[125 104 117 100 174 102 161 161 171  98 156 163 115 162 122 152 166 193]  z_146
[ 70  88 139 103 172 124 101 128 169 115 133 136 127 141 131 131 114 140]  z_704
[ 73  82 127  42 122  84  80 128 154 101 155 161  74 134 133 132 117 170]  z_823
[154 170 148 161  67 142  94 117 103 160  95  94 138  75 130 114 115  72]  z_478
[186 158 118 128  87 149 159 154 129 159 134 143 107 134 120 142 159 148]  z_143
[ 70  88 139 103 172 124 101 173 169 115 173 173 173  68 110 124 124 143]  z_402
[ 67 170 148 161  67  67  94 117 103 160  67  94 138  94 130 114 115  72]  z_852
[106 118 150 128 147  98  99  75 123 109 116 119 148 117 134  79 125 113]  z_387
[176 167 126 149  69 171 131 165 144 177 108 113 116 101 116 151 137 107]  z_705
count z_402: [125]	0
both z_143 z_402: 	[143]
loc: [141]	z_704, 14
loc: [152]	z_146, 16
count z_852: [67]	4

[ 82 183 214  31 138 159]  z_823
[166 166 166 112 112 166]  z_696
[157 145 105 139 167 109]  z_705
loc: [139]	z_705, 4
count z_696: [166]	4

[163 152 127 134 158 165 179 175 129  97 131 154 148 162 137 146 117 146
 135 109 188 120 165 118 147 147 129 143 140 129 134 138 147 112 116 130
  96  99 167 204 110 124  74 169 103 115 140 141 181  70 142 132 149 126
  99 149 117 142 100 160 152 138] = z_696
[ 89 114 131 185 112 128 111 137 138 133 129 164 142  87 160 112 169 155
 129 153  90 150 184  93  98 104  82 124 151 127 125 144 129 139 180  95
 149 160 154 132  88 125 153 145 136 125 111  95  95 117 150  42  70 144
 144 175  93 139 136 105 153  94] = z_146
[131 142 136 118 125 155 135 139 126 107 114 154 123 149 152 151 164 138
 144 116 176 124 184  93 147 185 142 106 119 169 144 112 128 126 141 135
  89 113 131 139 118 115  79 165 123 148 122 141 159 102 115 137 147 135
  93 151 114 143 129 137 142 112] = z_704
[ 89 113 130 156  97 128 123 111 149 118 134 155 132 103 152  89 155  87
 105 160 129 161 163  91 115 114 100  99 139 140  82 128 150 114 170 120
 129 121 156 140  94 137 106 149 132 135 121 127 120  85 108  58  94 161
 158 148 140 122 103 133 157  74] = z_823
find: [163 152 127 134 158 165 179 175 129  97 131 154 148 162 137 146 117 146
 135 109 188 120 165 118 147 147 129 143 140 129 134 138 147 112 116 130
  96  99 167 204 110 124  74 169 103 115 140 141 181  70 142 132 149 126
  99 149 117 142 100 160 152 138]	z_696
find: [ 89 114 131 185 112 128 111 137 138 133 129 164 142  87 160 112 169 155
 129 153  90 150 184  93  98 104  82 124 151 127 125 144 129 139 180  95
 149 160 154 132  88 125 153 145 136 125 111  95  95 117 150  42  70 144
 144 175  93 139 136 105 153  94]	z_146
find: [131 142 136 118 125 155 135 139 126 107 114 154 123 149 152 151 164 138
 144 116 176 124 184  93 147 185 142 106 119 169 144 112 128 126 141 135
  89 113 131 139 118 115  79 165 123 148 122 141 159 102 115 137 147 135
  93 151 114 143 129 137 142 112]	z_704
loc: [159]	z_704, 49

[137 121 131 207 141 117  77 107] -> z_146
[137 121 131 207 141  78 128 188] -> z_705
[ 77 115 115 167 110 152 118  76] -> z_387
[ 77 115 143 167 110 152 118 117] -> z_823
count z_387: [118]	1
back: [117 141 207 131 121]	z_146
find: [137 121 131 207 141 117  77 107]	z_146

[171  61 202  67  69 156 171  71 161  74 148 123 140 120] = z_696
[171 183 202  67  69  70 171  71 161  74  70 183  74  52] = z_143
[171  61 202  67  69 156 182  71 161 134 141 152 136  86] = z_387
[171  61 202  67  69 156 171  71 136  74 127 120 123 118] = z_402
find: [171  61 202  67  69 156 182  71 161 134 141 152 136  86]	z_387
count z_143: [184]	0
find: [171  61 202  67  69 156 171  71 136  74 127 120 123 118]	z_402

[119 227 156 142  99 172] : z_402
[ 51 209 139 121 107 158] : z_852
[ 90 196 140 128 110 150] : z_392
[ 90 177 137 136 115 110] : z_823
[ 73 184 152 136 125 143] : z_478
[101 186 142 140 120 146] : z_143
find: [ 90 196 140 128 110 150]	z_392
both z_143 z_402: 	[142]

[ 51 118  90 100  75  43 168  45]  z_355
[135 132 167 162 128  50  97 157]  z_143
[ 81 171  51 162  92 134 163 132]  z_392
[ 81 171  51 162 121 123  73 160]  z_823
[ 81 171  51 162  97 134 163 132]  z_852
[177 145 118 162  61  55 121 180]  z_387
[203  81 144  79 168  47 147 165]  z_478
loc: [167]	z_143, 3
find: [ 81 171  51 162 121 123  73 160]	z_823
back: [180 121]	z_387
back: [132 163 134  92 162  51]	z_392
both z_823 z_478: 	[81]

[180 117 117 160 120 117 133  92 127 117 132 123 164  91 111 143  94] = z_143
[ 84 121 146  87 149 148 117 142 120 150 131 102 130 200 143 107 179] = z_146
[144 115 114 160 124 124 136  88 132 123  88 118 159  94 110 137  96] = z_392
[ 86 114 143  74 150 151 108 150 121 143 132 106 132 197 145 108 182] = z_355
[133 158 154 162 109  80 127 154 108 125 125 161 143  81 133 163  89] = z_402
both z_146 z_402: 	[143]
back: [146 121]	z_146
count z_402: [155]	0
count z_392: [88]	2
count z_143: [117]	4
back: [143 121 150 108 151 150  74]	z_355

[196 123  29  92  93  43  45 115  89  91 184  68 137] : z_705
[169 162 139  63  65  75  81 179  59  61  92 142 178] : z_402
[ 29  92 123  93 196  43 115 193  70  71  78 164 172] : z_478
count z_478: [71]	1
back: [ 43  93  92  29 123 196]	z_705

[148 103 132 101 133 132 138 141 140 128  92 163 179 112 135 143  67 129
 127 119 139 174 154 163 172 106 137 153 177 129  96 147] -> z_704
[106 181 105  47  61 140 126 136 127 125  84 134  95 143 134  88 130 124
 188 143 118  83 108  90 109 115 144  86 102 130 169 193] -> z_387
[127 137 125 116  98 113 116 122 139 134 129 138 147 115 125 147 141 127
 112 106 152 167 192 115  92 140 141 186 120 152 126  80] -> z_392
[152  91 109 101 140 153 134 118 123 127  70 154 174 132 114 165 166 104
 130 155 123 115 105 132  72 166 133 109 143 141 137 189] -> z_402
[ 77 155 109 125 124 150 139 157 146 166 167 154 138 139 136 130 221 149
 125 131 131 122 224 136  83 101 119 171 144 149 146 130] -> z_478
[116 135  97 136 181 145 105 127 111 119 117 150 191 110 141 167 167 118
 141 148 129 101  74  93 100 148 115 166  92 173 131 164] -> z_823
[142 109 119 140 147 151 132 102 128 142 145 116 163 134 120 166 179 111
 141 133 108  82 107  88 101 162 128  67  98 150 149  97] -> z_146
loc: [191]	z_823, 13
count z_402: [101]	1
count z_392: [126]	1
loc: [74]	z_823, 23
find: [116 135  97 136 181 145 105 127 111 119 117 150 191 110 141 167 167 118
 141 148 129 101  74  93 100 148 115 166  92 173 131 164]	z_823
find: [127 137 125 116  98 113 116 122 139 134 129 138 147 115 125 147 141 127
 112 106 152 167 192 115  92 140 141 186 120 152 126  80]	z_392

[ 82  95 137  75 161  86 102  79 197 207 157 118  90  84  66  73 124  74
  84 124 103 170 168  96  81 199  89]  z_143
[ 93 158 208 100  97  92 158  94 161 166  97  31 153 155  89  87  65 158
 160 204  58  89  91 155 163 160 159]  z_705
[ 82  95 137  95 161  86 102  79 197 207 157 118  90  84  66  73 124  74
  84 124 103 175 176  83  79 166  91]  z_392
back: [160 158  65  87  89 155 153]	z_705
find: [ 82  95 137  95 161  86 102  79 197 207 157 118  90  84  66  73 124  74
  84 124 103 175 176  83  79 166  91]	z_392
loc: [94]	z_705, 8

[152  93 164 121 132 102 130 152 126 105 170  98 110 165 102 128 162  80
 152 176 152  85  90 105 173 138 147 121 133 137 165 122 147 168 132 161
  76 133 122 131 140  99 104 161 133] : z_146
[135 164 157 165 104 131 122 137 151 127  98 129 104 101 120 103 132 125
 163 152 139 126 152 118 155 117 168 132 146  94 136 147  75 140 125 165
 106  99 120 117 109 117  81 179  97] : z_387
[135 110 110 106 179 132 150 167  95 146  54 150 140 149 155 131 135  99
 109 108  87 150 116  91  90 168  90 163 137 169 123 142 164 122 115  94
 102 153 141 124 142 143 130 143 145] : z_704
[113 101 105 131 122 125 129 116 121 127  63 117 148 116 129 155 112 148
 104 100 119 124 146 155 110 114 100 116 109 156 114 103 179 111 135 101
 179 150 132 138 142 137 116  71 151] : z_696
[133  72 148 148  99 100 128  96 138  93 123  92 126 173  98 151 128 128
 128 156 161  71 118 149 162 108 129  88 118 144 139  89 145 151 128 149
 148 148 118 153 147  98 169  90 159] : z_402
count z_387: [152]	2
find: [133  72 148 148  99 100 128  96 138  93 123  92 126 173  98 151 128 128
 128 156 161  71 118 149 162 108 129  88 118 144 139  89 145 151 128 149
 148 148 118 153 147  98 169  90 159]	z_402
find: [135 110 110 106 179 132 150 167  95 146  54 150 140 149 155 131 135  99
 109 108  87 150 116  91  90 168  90 163 137 169 123 142 164 122 115  94
 102 153 141 124 142 143 130 143 145]	z_704
count z_402: [148]	4
count z_696: [117]	1

[ 63  79 113  60] -> z_146
[ 64  55  55 192] -> z_696
[203  56 125  40] -> z_823
[ 52  46 204  53] -> z_478
[151 173  57 141] -> z_355
back: [46 52]	z_478
find: [151 173  57 141]	z_355
count z_696: [64]	1
loc: [203]	z_823, 1

[ 54 173  57 169 132 160 183  75 190 143 165  74  74 118 152  51 177  90
  72 201 109 207 159 124  75 113 126  94  81  70 143  75 188  79  76  67
 177 103 196 163  80 196 110 141 205 139 144 146 203 182 178 125  93  67
  71 120  89 179 163]  z_704
[194 183 160 162 120  65 172 158 194 130  58 195 128 113 205  72  93 116
  58 124  83  91 106  64  92  70 177 167 187  99 171 121 206  61 165 106
 194 124  55  82 107  61 150 172 175 136 132 187  71  56  65  51 188  61
 179 128  74 118 202]  z_387
[ 86 159 181 163 196 154 134 133  66 124 169  57  57 151  98  61  96 159
 103 101 169 196 202 146 129  85 109  51 117 144  75 187 121  51 168 118
 152 202  51 108 175 139 157 115 123 198 107 112  86 181 125 196 107 103
 205 178  66  56 201]  z_478
find: [ 86 159 181 163 196 154 134 133  66 124 169  57  57 151  98  61  96 159
 103 101 169 196 202 146 129  85 109  51 117 144  75 187 121  51 168 118
 152 202  51 108 175 139 157 115 123 198 107 112  86 181 125 196 107 103
 205 178  66  56 201]	z_478
loc: [198]	z_478, 46
loc: [76]	z_704, 35

[159 136 140  99 137 147 136 110 129] = z_704
[157 138 149 100 136 123 137  99 130] = z_823
[168 143 153 127 137 127 137  98 126] = z_478
[119 110 107 136 148 161 111 119 153] = z_146
[ 97 101 106 118 105 230 157 160 117] = z_696
[105 104 103 150 148 141 103 121  97] = z_852
[105 146 146 146 148 146 106 120 151] = z_705
[157 138 149 137 136 123 137 107 126] = z_387
back: [146 146 105]	z_705
both z_823 z_478: 	[137]
count z_705: [146]	4
both z_146 z_705: 	[148]
count z_478: [98]	1
both z_478 z_823: 	[137]

[132 120 124  92 127 132 134 126 139 143 126 144 143 108 145 130 151 129
 127 110 136 129 112 121 114  99 135 142 139 127 118 123 142 121 128 133
 124 129 140 157 100 120 126 129 113 153 144 132 116 130 124 107 151 117
 116 139 139 100 110 114]  z_852
[133 139 119 137 120 156 141 125 130 120 125 132 130 110  58 160 139 111
 117 123 108 109 126 121 123 145 148 156 121  77 139 138 136 156 111 122
 123 135 121 118 136 129 111 138 142 130 133 156 139  87 156 140  94 154
 149  93 111 109 127 120]  z_823
[133 157 119 137 120 156 141 125 130 120 125 132 130 110  58 160 129 111
 117 123 108 109 126 121 123 145 148 111 121  77 114 138 136 156 111 122
 123 135 121 118 136 129 127 138 142 130 133 129 139  87 156  86  94 154
 149  93 111 109 127 120]  z_146
[136 144 132 174 128 108 119 134 116 126 133 128 144 125  53 155 195 125
 121 131 138 126 144 130 116 127 125 115 133  94 144 133 148 121 132 135
 134 126 116  99 125 119 108 123  96 133 126 115 156 126  99 163 137 145
 146 158 173 107 147 170]  z_355
[132 120 124  92 127 132 134 126 139 143 126 144 143 108 145 130 151 129
 127 110 136 129 112 121 114  99 135 142 139 127 118 123 142 121 128 133
 124 129 140 157 108 147 131 121 132 122 142 136 131 160 168 189  98 144
 196 121  91 115 107 127]  z_696
count z_823: [139]	4
find: [133 139 119 137 120 156 141 125 130 120 125 132 130 110  58 160 139 111
 117 123 108 109 126 121 123 145 148 156 121  77 139 138 136 156 111 122
 123 135 121 118 136 129 111 138 142 130 133 156 139  87 156 140  94 154
 149  93 111 109 127 120]	z_823

[124  85 206 157 131 112  83 119 162 100  99 104  99 130 152 133 168 108
 119 126 119 147 140  99 119  53]  z_146
[141 151 120 114 121 129 123 109 110 142 151 127 124 124 127 122 124 140
 154 162 136 112 126 124 138 145]  z_478
[128 155 105 114 121 167 147 113  76 130 137 127 113 127 111 133 113 111
 144 114 139  89 110 133 131 140]  z_392
[121 128 120 123 134 136 140 130 122 134 114 123  94 120  97 121 123 124
 113 122 131 118 125 137 132 123]  z_355
[ 97 142 125 107 115 113 113 130 114 144 135 129 115 111 128 123 132 133
 135 118 133 148 159 100 163 130]  z_696
[122 138 127 106 112 157 142 142 160 146 110 165 122 184 128 126 117 146
 113 132 137 134 100 129 117 164]  z_852
[131  54 130 182 166 123  73 118 172  93  95 138 143 130 141  91 165 114
  82 114 108 163 159 129 122 133]  z_705
[183 130  79  61 131 109 170  99  75 151 170 137  91 104 131 161  93 140
 126 135 141 104 135 129 145 132]  z_402
[ 84 146 132 122 101 145 104 164  91 169 185  48 136 115 121 140 138 141
 160 108 172 132 143 150 109 124]  z_143
[119 107 113 146 111 122 123 122 126 112 115 194 138 125 122 110 134 119
 123 130 110 181 136 137 115 132]  z_387
count z_392: [110]	1
count z_146: [100]	1
count z_355: [123]	4

[151  80 165 170 158 104 149 151 176 120  93 218  84  90 155 157 146 152
 102 144 167 143 146  60  84 153  91  97 100 150 101 171 168 117  96 152
 149] -> z_823
[153 166 166  96 164 154 100 148 112  89 151  80 165 169 158 146 100  96
 103 168 148 151  85 168  85  90 173 153  95 100 104  94 148  92  92  99
 168] -> z_143
[153 103 217 159 151 102 161 140  89  92  96  43  88  91 160 154 142 162
 125 160 146 144 160 187 110 138  95 102 104 164 102  81 123  83 106 160
 161] -> z_402
[152 165 172  94 172 156 100 146 104  91 158  77 167 169 164 151 106  90
 107 168 158 149  96 165  89  92 176 158  86 102  99  79 142  90  94  96
  95] -> z_392
[115 102 215 167 106 102 177 114  82 139 102  38  84  91 103 109 161 175
 162 116  94 118 169 190 174 148  88 109 149 166 151  89  81 116 158 174
 175] -> z_852
[103 164 111  99 107 160  95 122 127 172 165 149 168 161  97 104 101  98
 158 112 102 107  92 124 167 106 175 160 164 103 156 142 111 162 165  86
  93] -> z_387
[157  88  94 158 162  95 158 143 133  95 101 164  99  94 166 165 146 155
 105 148 163 157 160 102  83 161  88  97  95 149  90 141 158 100  87 151
 157] -> z_146
[ 96 146 100 115  89 142 110 111 145 166 143 161 139 140  93 102 111 115
 151  85 104 111 119 110 171 119 137 141 172 119 159 149 167 164 161 118
 118] -> z_355
count z_143: [168]	3
back: [158 169 165  80 151]	z_143
back: [116  81  89]	z_852
find: [103 164 111  99 107 160  95 122 127 172 165 149 168 161  97 104 101  98
 158 112 102 107  92 124 167 106 175 160 164 103 156 142 111 162 165  86
  93]	z_387

[ 88 102 133 164 118  91 150 141 118 152] : z_146
[145 118 162 102  97 124  93  99  83 133] : z_705
[108 157 135 151 110 104 139 121 100 161] : z_392
[163 123  60 148 199 177 173  53  89 208] : z_478
[ 88 167 133 164 118  91 150 141 118 152] : z_696
[ 95 168 136 160  94  96 151  95 123 151] : z_355
[147 109 158  99  92 123  94 116 119 114] : z_143
[163 123  60 148 199 177 173  53 105 132] : z_387
[109 153 138 146 115 106 142 125 107 148] : z_852
loc: [135]	z_392, 3
count z_355: [95]	2
find: [109 153 138 146 115 106 142 125 107 148]	z_852

[ 58 135  84  91  85] : z_355
[ 58 135 102 125  92] : z_143
[160  83 125  92 120] : z_387
[ 58 135 102  92 120] : z_402
back: [120  92 102]	z_402
find: [160  83 125  92 120]	z_387
find: [ 58 135 102 125  92]	z_143
loc: [83]	z_387, 2
find: [ 58 135  84  91  85]	z_355
back: [125  83 160]	z_387

[134 133 117 135 103 128 175  97 124 142 175 142 108 131 128 126 128 160
 122 126 175 149]  z_704
[143 143 185 153 103 128 127 104 109 185 153 127  71 104 132 147 161 142
  79 120 126 152]  z_387
[118 141  81 117 178 116 107 157 120  66 126 107 158 156 134  67  65 171
 105 131 143 104]  z_823
[159  81  81 117 178 131 107 157 120  66 126  61 158 156 134  67  80  57
 191 167 136 161]  z_392
[176 141  81 117 178 131 107 157 120  66 126  61 158 156 127  67  65  57
 191 167 136 161]  z_705
find: [176 141  81 117 178 131 107 157 120  66 126  61 158 156 127  67  65  57
 191 167 136 161]	z_705
back: [160 128]	z_704
find: [159  81  81 117 178 131 107 157 120  66 126  61 158 156 134  67  80  57
 191 167 136 161]	z_392
count z_704: [127]	0
find: [118 141  81 117 178 116 107 157 120  66 126 107 158 156 134  67  65 171
 105 131 143 104]	z_823
count z_823: [104]	1
back: [104  71]	z_387

[121 204 123 122 103 119  99 154 124 119 129  97 106 105 174] = z_355
[138  74  66 143 137 107 124 120  94 132 118 156 122 157 107] = z_705
[121 204 196 122 103 124  99 154 189 119 129 121 101  95 169] = z_704
find: [138  74  66 143 137 107 124 120  94 132 118 156 122 157 107]	z_705
count z_704: [99]	1
find: [121 204 196 122 103 124  99 154 189 119 129 121 101  95 169]	z_704
loc: [169]	z_704, 15
loc: [120]	z_705, 8

[151 111 151 108 165 104 157 120 118 120 136 125 158 119 168 141  95 109
 137 144 162 129 119 109 165 103 135 184 147 115  89 106 126  83  88 131
 152 104 129 121 150] = z_823
[134 142 100 147 112 150 105 138 135 136 112 137 117 112  83 123 154 147
 132 135 123 118 135 152 108 161 149 101 136 143 112 148 121 173 161 120
 137 166 134 133 132] = z_478
[104 156 135 161  70 191 154 121 171 151 177 111 118 134 147  99 155 194
 152  80  97 136 171 108 124 132 108 121  75 140 169 156 150 154 143 156
 111 146 150 186 146] = z_355
[121 131 120 133 122 129  91 139 133 131 101 140 106 154 100 126 148 138
 112 134 116 123 118 194  99 190 141  86 138 156 148 149 123 174 165 113
 120 157 119 115 112] = z_143
[147 101 129 105 170  80  98 131  82  98  78 139 136 105 113 152 107  56
  93 170 142 128  82 160 114 136 133 110 166 124 100 118 111 102 129 110
 128  98 111  83  96] = z_387
[126  93 151  88 159  70 130 126 108 112 108 131 135 102 157 143  86  90
 101 141 148 131  90 149 142 130 127 148 150 126  69  97 118  92  91 115
 119  97 104  88 120] = z_146
[140 131 122 125 153 108  80 139 120 124  95 144 118 145 100 141 144 118
 121 162 126 118 115 187 111 172 117 104 158 141 137 137 121 159 160 105
 146 152 117  96 101] = z_696
[ 97 142 107 142  94 131 118 146 135 144 127 140 104 106  98 128 147 132
 108 108  97 142 134 119 101 116 109  78 110 127 146 125 134 157 145 132
  83 137 127 126 102] = z_852
[102 120 109 115 120  91 111 140 110 127 109 138 112  78 101 140 121  92
  90 123 105 140 108 108 107  91 102  87 123 110 108  99 125 125 119 122
  82 110 112  97  86] = z_705
[159 131 154 129 161 137 109 127 137 126 117 133 135 181 146 130 141 148
 151 158 154 110 130 205 140 202 165 153 161 159 142 160 126 149 157 113
 181 158 128 125 147] = z_392
loc: [187]	z_696, 24
count z_478: [112]	4

[182 155 160 142 166 140 165 161 115 161 119 112 105 141 160 123 151 173] -> z_387
[166 147  92  75  85  75 156 105  76 154 155 136 118 162  92 101  89 170] -> z_823
[147  90 138 141  91 109 100  98 143 114 111 127  98 153 138 134 114  92] -> z_392
[198 145 146 105 163 104 166 154  46 156  67  47  35 108 146  66 126 186] -> z_478
[154  79 150 155  88 112  92  95 155 146 104 128  90 160 150 143 150  81] -> z_402
[149  80 149 156  91 115  91  97 157 109 102 129  94 156 149 101 150  79] -> z_852
[ 86 102 151 163 164 165 166 154 154  95  83  98 116  78 151 149 152  85] -> z_705
[ 91 109 142 149 159 155 104 141 140 101  88  98 115  81 142 138 142  97] -> z_696
[102 146 102  99 138 125 138 135 100 128 133 118 140  99 102 107 103 145] -> z_355
both z_852 z_478: 	[156]
count z_705: [151]	2
find: [198 145 146 105 163 104 166 154  46 156  67  47  35 108 146  66 126 186]	z_478
count z_392: [147]	1
both z_705 z_392: 	[98]

[133 130 135 137 121 114 130 150 130 116 116 135 118 119] = z_478
[128 131 133 129 121 110 138 128 141 128 128 140 113 113] = z_852
[128 131 133 129 119 110 138 128 129 118 128 140 113 113] = z_704
[130 130 135 137 121 150 137 150 130 116 114 129 128 128] = z_143
count z_478: [130]	3
count z_143: [150]	2
count z_704: [128]	3
find: [130 130 135 137 121 150 137 150 130 116 114 129 128 128]	z_143
find: [133 130 135 137 121 114 130 150 130 116 116 135 118 119]	z_478

[138 155 117 137 136 102 136  96 103 146]  z_392
[ 98 153 113 102  95 141 111 156 146  90]  z_402
[117 156 137  96 146 117 103 136 102  93]  z_143
[138  92 117 137 136 102 136  96 103 146]  z_823
find: [138 155 117 137 136 102 136  96 103 146]	z_392
loc: [153]	z_402, 2
back: [146 103  96 136 102 136 137 117 155]	z_392

